A =
[[ 1.28  0.61 -1.55  0.30  2.03 -0.48  0.32 -0.75 -2.54 -0.19]
 [ 2.18  0.02 -0.15  1.03  0.95 -1.72  1.31 -0.30 -1.46  0.25]
 [-7.78  1.06 -1.47  0.73  1.20  1.50 -1.41 -0.88 -0.46  2.08]
 [ 0.94  0.15  0.53 -0.22  0.70 -2.42  0.37  0.24  0.13  0.52]
 [-0.35  1.03 -2.20  0.07 -0.80 -0.39  0.48 -0.27 -0.04 -0.03]
 [ 0.35  0.56 -0.54 -0.89  1.78 -0.81 -0.27 -0.30 -0.89  0.04]
 [ 1.31 -0.49  0.28  1.48 -0.65  0.23  1.53 -0.07 -0.87 -0.49]
 [ 0.55 -1.11  2.66  0.04 -1.40 -4.13  0.91  1.44  1.95  0.35]
 [ 0.43  0.31 -1.44  1.93 -3.38 -1.49  3.70  0.24  0.34 -1.81]
 [ 1.22 -1.53  1.01  2.86 -1.90  1.16  1.56  0.34 -0.74 -0.65]
 [ 1.80 -0.79  0.98  0.94  0.53 -1.19  1.55  0.03 -1.46 -0.71]
 [ 0.51 -0.34  1.19 -0.90  2.63 -0.63 -1.45 -0.04 -0.87  0.53]
 [-0.08  1.21 -1.23 -1.30  0.11 -0.50  0.35 -0.45  1.42  1.07]]
Indices start at 1.
(1, 1) = 1.28
(12, 3) = 1.19
(10, 5) = -1.90
(1, 5) = 2.03
(11, 8) = 0.03
(12, 1) = 0.51
(12, 7) = -1.45
(8, 7) = 0.91
(4, 8) = 0.24
(6, 9) = -0.89
(13, 1) = -0.08
(3, 4) = 0.73
(2, 4) = 1.03
(9, 6) = -1.49
(9, 5) = -3.38
(11, 2) = -0.79
(5, 5) = -0.80
(3, 8) = -0.88
(12, 10) = 0.53
(10, 6) = 1.16
(7, 3) = 0.28
(9, 9) = 0.34
(8, 4) = 0.04
(9, 10) = -1.81
(4, 9) = 0.13
(2, 9) = -1.46
(11, 5) = 0.53
(12, 5) = 2.63
(11, 7) = 1.55
(6, 10) = 0.04
(8, 8) = 1.44
(13, 7) = 0.35
(10, 7) = 1.56
(4, 5) = 0.70
(11, 3) = 0.98
(7, 7) = 1.53
(5, 6) = -0.39

m =
[[4 4 2 8 5 6 4 3]
 [3 6 5 3 5 4 5 3]
 [4 4 3 7 5 6 4 3]
 [3 5 6 4 5 5 5 4]
 [3 4 7 4 5 5 5 4]
 [5 6 1 5 5 5 5 3]
 [5 3 3 8 5 6 4 4]]
Indices start at 1.
(1, 1) => 4
(4, 5) => 5
(7, 5) => 5
(1, 4) => 8
(3, 7) => 4
(3, 4) => 7
(7, 6) => 6
(7, 7) => 4
(3, 2) => 4
(6, 6) => 5
(4, 3) => 6
(6, 4) => 5
(5, 6) => 5
(2, 4) => 3
(2, 3) => 5
(1, 6) => 6
(1, 2) => 4
(4, 1) => 3
(4, 7) => 5
(6, 5) => 5

a =
[[ 59 136  89 171 206 177]
 [156 124 144 149 174 125]
 [170 132 180 218  65 142]
 [199 140 155  39 150 141]]
Indices start at 1.
(1, 1) -> 59
(1, 6) -> 177
(2, 5) -> 174
(1, 3) -> 89
(2, 6) -> 125
(4, 2) -> 140
(2, 3) -> 144
(3, 4) -> 218

data =
array([[ 13,  -3, -16,   5,  10,  22, -31,  12],
       [  6,  -8, -23,   6,  -9,   4,   1, -16],
       [ 13, -14, -23,  -1,   9,  10,   3, -26],
       [  6,  -5,   3,  19, -34,  22,   1, -13],
       [-21, -15, -19,  10,  -2,  -9, -35, -15],
       [  3, -15,   2,  -4,   6, -10, -40, -33],
       [  8, -12,   2,   6,   4, -21, -39, -30],
       [  3, -14,   2,  -5,   6, -10, -40, -34],
       [ 21,  -7,   2,  29,  -1, -23,  -2,  11],
       [ 15, -11, -18,  12,   2, -22,  -3,  -3],
       [  9,  -3,   2,  17, -34,  21,   0, -11],
       [  7,  -4,   0,  13, -32,  22,  -9,   6]])
Rows and columns are counted from 1.
row 1 col 1 -> 13
row 10 col 5 -> 2
row 4 col 6 -> 22
row 8 col 1 -> 3
row 1 col 5 -> 10
row 9 col 1 -> 21
row 3 col 6 -> 10
row 2 col 3 -> -23
row 7 col 8 -> -30
row 9 col 7 -> -2
row 6 col 8 -> -33
row 9 col 6 -> -23
row 9 col 2 -> -7
row 5 col 4 -> 10
row 12 col 7 -> -9
row 1 col 8 -> 12
row 11 col 4 -> 17
row 6 col 4 -> -4
row 3 col 4 -> -1
row 7 col 4 -> 6
row 7 col 3 -> 2
row 4 col 7 -> 1
row 3 col 7 -> 3
row 1 col 7 -> -31
row 3 col 5 -> 9
row 5 col 5 -> -2
row 3 col 3 -> -23
row 2 col 8 -> -16
row 5 col 8 -> -15
row 11 col 6 -> 21
